Each path below is one point turned by a fixed rotation once a step. After each direction that follows a path, write how fast that rotation turns it, in deg/step (0 if it stays still).
Each turn is a multiple of 5 degrees from 10 to 175, or 0.
Each row of a path follows its step; steps can be skipped.
path 1
step 0: [ -8   4  11  13 -17   2 -23  -6  35  27  23  -9  -4   5 -16   5   4 -11
  20 -30 -17  11 -15  16  -2  -1  -3  11 -38  -8  12   1  -2   3   7 -12
  25   7   2   3  16  25 -28  26 -27   8  -2 -18  12 -15   1  -9   3 -25
   4  12  -7 -39  22 -16 -12  -2   2  23  17 -17   5]
step 1: [-21   9  -4  12   7  -4  19  32  16  31   1 -13 -23  26   5 -30 -19  27
   9   6 -12  17   1   3 -10 -12   0   9 -16 -29  15  -9  -5 -13   2   7
   4 -10  36   3 -13  -7   4   9 -19  -1   3 -23  31  21  -7 -16  12 -33
 -10   9   3 -21   4   5  14  -7  22  30 -15  -4 -10]
step 9: [-28  -8   6  -3 -12   0   7  26  15   7   4 -14  11  10   4 -32 -15  14
   5  19 -36  -1   6 -11  -5  13  18  19 -26  -1  25  -4  28 -21   1 -24
  18  -1  17  13 -25  -4  -6  10 -17   7   6  -1  33   4   7 -24 -25 -28
  -3  -4  14 -27  -6  24 -11 -13   1  14   2 -23 -16]
step 10: [  0  -9   4  12 -12 -14   3  -2  12  16 -13 -29 -22   8 -16   3   2 -32
 -15  -8 -24   7  12  -8  -2 -27  30  -1 -16   6  16 -31  -8   1   7 -17
  10 -41 -10 -23 -27  18 -11  16 -20   0   6 -27  35  16   7  -8  -5   7
 -22  -3  16 -23 -16 -21  12 -15   1   4  -2  -7   9]
step 12: [-14  12  19  11   3   7  10  15  20  10 -21  -9 -29   2  14 -34   7  -7
   0 -11 -37   7 -13   1  -9  -9  32  -4  -5 -24  -1  -4  -8  18  14  -9
   5 -14  15  13  -3 -25   2 -34  -9 -12  26 -16   1   4  36  -7 -13 -22
 -25  -4 -12  15  -4  27 -21 -19  14  21   5  -5   4]
step 13: [ 10  -7 -23  20 -14  -7  16  -2  17  20 -23 -26 -29   8  -9 -16  26 -19
  12 -31 -19 -14 -34   3  -2 -27 -16   8 -24   4  -1 -17  -9  20  -2  -4
  14  -7  -7 -11   9   7 -20  -6 -28  -6   8 -23  14 -25  18   6  10  19
  25   2  17  14   9  18  -3  -4  11  -4   4  16  18]
step 14: [-24  12  -3 -15  39  -7  27  -3  27   0   6  -9 -16  10   4  -3  -5   8
  20 -13  -1 -33 -16   1  12  -1  -6  25 -10  -9  -9  -4  22 -10  25  29
  15   2  23  -6 -15   6 -32   2  -9  12  -6 -18  -3 -17  30  -9  -2 -23
  25 -12  10   1   8   9 -23 -10  29  18  -2  14 -11]
step 15: [-28  18  19  13 -10 -11  11 -17  -7   6  11 -22 -12  -4  -4 -14  27  -7
 -16  -3 -20  -8  -8   8  14  -2  20   3 -30 -11  10 -13  10 -19  18   7
 -12  -2   5  22  -2   5   6   3 -14   1  17 -19  12  22  44  14  -7  19
  33  18  -6 -14  26  -6 -23  -6  21  34  -3 -24   0]
step 16: [ -6  -1   5 -10 -27  -5   7  10  26   7  16  -1 -13  19  -7 -19  13   3
  17  -3   6  -7 -27  12  18  -1   4  20 -44 -21  32   1  -3 -19  -9   1
   6 -12   5  14   3  37 -21  29 -25  10  10 -11   2 -10 -11   1  12  13
  15   3  31 -34   3   6   2 -33 -22   7   2   0  10]
[ -5  -4  -5   1   1   2   1   4  -4   4   2   1   2   9   3   4  -6  -2
   0  -4  -2  -2  -5  -3  -2  -9 -11  -4   6  -3  -2   0   2  -7  -3  -2
  -7   6  -3  -3  -6   6  -1  -7   2  -3   0  -3   2  -4   1   3  -5  -4
   3  10  -2   1   1   5  -3  -1   2   6   1  -2   3]
60
[ 0  1  6 -2  1  2  3  2  4 -6  5  4  0 -9  2  6 -8  0 -4  2  4  0 -6 -1
 -4  0 -2 -4  0  9  6 -7 -8  5  7  5  2  2 -1 -3 -2 -1 -4  6  5  5 -1 -3
  0 -7  0 -3  4 -1  3  5  0 -1 -1  8 -8  1 -4  2  1  1 -2]
125
[  1  -5  -5  -4  -6  -1  -1   2   3  -4   6  -1  -4  -4  -1  -4  -2  -2
   6  -2  -2   0   3   2  -2   0  -2  -4  -2   0  -4   0   1   2  -5   9
  -5  -5   1   2   0 -10   1  -9   2  -5  -5  -6   0  -8   5   6   5  -3
   1  -5  -2  -5  -4   7   8   4  -6  -1   0  -4  -2]
70
[ -2   0  -3   3  -3   4  -2   6  -1   1  -8   0  -2  -3   4  -2  -1   1
  -1   7  -2   0 -11   5  -9  -1  -1   1   3  -6   9   5   1   5  -3  -2
   9   6  -1   0   0  -1   0  -1  -2  -7  -4   4   5  -5   1  -1   3  -2
   2  -2   7   3   3  -4   7   1  -5   5   1  -1  -6]
90
[  8  -3   0   2   5   3  -3  -1  10   6   4   1   4  -3   2  -3   2   1
   2  -3 -10   9   3  -2 -11  -7  -3   4   2  -3   6  -3   1  -2   3   1
   2  -4  -3  -1  -6  -2   1   3  -1   4   0  -1   2   6  -8   3  -1  -4
  -4   0  -6   5  -4  -1   0   6  -4  -4  -1  -4  -2]
40
[  3  -1  -3   7   5   4   1  -3   0 -11   0  -2   3   0  -5   3   1   1
  -2   4   2   3  -4  -6  -8   2  -2   2  -1   0  -3  -1   8  -3   4   3
   0  -2   7  -2   6   5   1  -2  -4  -1  -1   0   9  -4   0   6  -7   8
  -4  -3   2  -2   0   9   0   0   8  -2   0   0  -7]
65
path 2
step 0: [  0  18   8  37 -10 -13  27  12   2 -26  31  20  -1 -20 -33   0 -19   4
  -3 -18  16  -7  27   0  25   8 -13  -8 -11   0 -34  -6  -6 -17  26  -9
  43 -24   1  12 -12   3 -15  14  -6 -13   1   3  32   4  -5  18   6 -16
  24  15 -21  -5  22 -42  -5 -14  18 -29  -4  -2  12]
step 2: [  4  12 -20   4  -4   8  -8  -4  -4   1 -35   8  10  39  -4   6   0 -17
  12  -2   2 -26  17  -7   4 -32 -20  -9  44 -21 -57  22  24 -23   7 -14
   5 -21   9 -24 -15 -10  -5  -3 -32  -6  -1  23   4  13 -22  14  10 -25
  11  -5   5 -21  -6  30  -6  15 -16   2 -10  10 -16]
step 3: [-12   4 -31  11 -16 -20 -10 -13 -16 -35  11  47  10   7 -31  20 -18  14
  11  -6  -7 -23  -4  10  11   5  14  -1   6  -6 -24  14   9  -8  -9 -27
  30  20 -11 -14  -8  17 -17  11   4  11 -20   7  -3   8  -3  -4  25 -40
  33  15 -21 -35 -30 -31  12  -2   1   6  -3  20 -13]
step 4: [ 21 -14   4  -6   2  14  -4 -26   5  12 -11  20   6 -33 -16   7  -2  17
  15 -23   1 -33  22  -3  44  13  -7  25 -13 -12 -13  31 -25  29   6 -16
  15   0 -25 -29  10  -2 -52 -47   9  -2 -20  12  10  -4  -6   6  -2   6
  18  -2  -9   7  -6 -21  -3  13   6 -10  -7  18  -8]
step 5: [ -1   1  -2  21 -31  -2   1  -1  24  16 -45 -15   4  10 -30  23 -10 -14
   7  15   4  -8  17  16  19  18 -34 -12  -6  15 -15  14  10  16  14  -9
   6 -32   0   0 -10 -32 -42 -11  -8   2   8  49  16   0  -3  40  -5  -8
 -19 -14  13 -32  -3   2  -8 -15  17   0   1  16  -2]
step 8: [ 15   6   4  24  -7  23  17  17  17 -10   8  -8  -5 -10 -20  15   1   0
  12 -11  14 -16  27  39 -12  12 -16 -13 -33 -15 -48  14  -2 -20   9 -11
  25 -29   8  -6   4  14  -2   4  22  -2   3  20  26   1 -17  39  16  -4
  34 -12 -28  -3   8  -3  -4 -40  20  -6  11  20  10]
step 9: [-19  14   1  37 -28  -2  20  19  13  -1 -17  10  16 -13 -33   7 -19  17
  -4  -9  -9 -16 -17 -38  39 -19 -36  -1   6 -16 -36 -18  -2 -34   8  -8
  15 -21  -3  -4 -11  12 -22  -2 -18  -3  -8  -6  39  -1   0  13   7  -4
  29 -18 -14  21  21   5  -1  12 -22 -11  -8   1  -3]
step 11: [ 10   6 -33 -16  -2  19  -6 -18 -16  -2  10  32  -4  26 -10  15   4  14
  10  17  -6 -42  16  40 -12   5 -20  12  18 -12 -51  31   4 -14   8  -5
  11   6  -2 -30   2   4 -19   7  14 -10 -20  10   0   8 -19  20   7 -33
  26   6   2 -25  -4 -25   5  20  11  -7 -12  23  -4]
step 14: [-12  17 -11   9  -9 -10  -5  -2  -1  15 -32 -19  -8  32   6  14 -24   6
  23  17 -11 -16   8   0  23   9  -8  -7  35 -14 -17  15 -15 -20  20 -14
   8   7  12 -26 -18  -3 -40  44   2  13  -1  28   4   7   4  41 -17 -32
  -4 -23   4 -12 -12  15  -9  -3  36 -28   3   9  -7]
[ -2   3  10  -2   0   0  -5   3  -4   1   1  -1  -2  -3  -3  -4   0   0
   5   4  -5   4  -5  -1  -5   5  -5   5   8  -5   0   6   0  -3  -4  -6
   1   2   4   1  -5  -1   0  -4 -10   2   0   1   4  -5   3   5  -4  -6
  -3   9   7   3   6   0   1  -2   2   6   6   3   2]
85
[ 0  0  1  2 -7 -1  0 -1  2 12  4 -1  3  2 -3 -1  1 -6  2 -1  6  4  0 -2
  5  1 -3 -9 -8  3  4  8 -1 -5 -1 -8  2  4 -2  1 -1 -7  3 -2  1 -4 -6 -4
 -2 -7 -6  0 -1  3  7 -3  0  2  8 -2 -1 -1  4  3 -5 -1  1]
90
[ -6  -2  -1   2   2   0   0  -1   4  -3   5   9   0   3  -1  -5   2  -4
   0  -4   4  -4   1  10   1   5   6  -1   0  -6  -2   4   1  -3   0  -2
  -8  -2   0 -12  -4  -2   2  -2   6   6  -1  -1  -2   1  -1  -4   0   3
   0   7  -3   4   1  -4   4  -6  -7   5   8  -3  -2]
85
[ -5   1   0   1   1   2   5   0  -2  -1  -2   0   5   1  -6  -7   4  -4
   0   4  -2   1   6  -1   2  -2  -4  -4   0  -6  -1   2  -2   0  -4   6
   0  -2   4  -3   7   7   3   0 -10  -5  -4  -4  -5   7   0  -7   4  -1
   4  -5   1   0  -1  -7   4   4  -1   8   1  12   0]
45
[ -1  -5   0  10   1  -3  -3  -2   2  -5   1   5  -5  -3  -4   5  -2   9
   0  -1  -4   3 -10  -3  11  -5   3   0   2  -3   0   5  -1   2   4   0
   1   3  -8   4   4   0   7   6   2  -3   0  -6   0  -4   2  -3   1  -2
  -5  -3   1   4   6  -3   6   2  -1  -2   7   3  -2]
125
[  4   1   2   0  -3  -3  -6   4  -3   2  -8   5   6   1  -4  -3   1  -2
   0  -6   1  -1 -10   2   0   0  -4   2   0   8   1   3   0  -6  -2   6
   1  -7   1   0   0  -4  -2  -5   3  -5   9  -1   3   8   7   1   2   5
  -3 -11  -2   0   4   5   0  -2  -4   6   5  -1   0]
95
[ -1   3  -5  -2  -2  -4  -3   3   0 -11   6  -3  -3  -1  -3   5   4   1
   7  -1   6   5   3   4  -6  -3  -4  -6  -2   5   5   5   8  -2   6   2
   7  -3  -2   4   2   4  -1   0  -5  -1  -1   9  -3   0  -1  -1  -1   7
  -3   4   2  -6   4  -4   3  -6  -2   0   3   0  -6]
140
[ -4   1  -1   1  -9   4  -1   1   0   2   9   1   1   4   2   4 -13   6
  -1   0   0   4  -4   9   2   0  -2   3   1   1   3   0   1   0  -1   2
   1  -4  11   1  -2   1  -3   6  -5  -4  -4   4   3   3  -1  -5   3  -6
   2  -5  -4   2  -3  -5   3   2   3   3   3 -10   4]
125
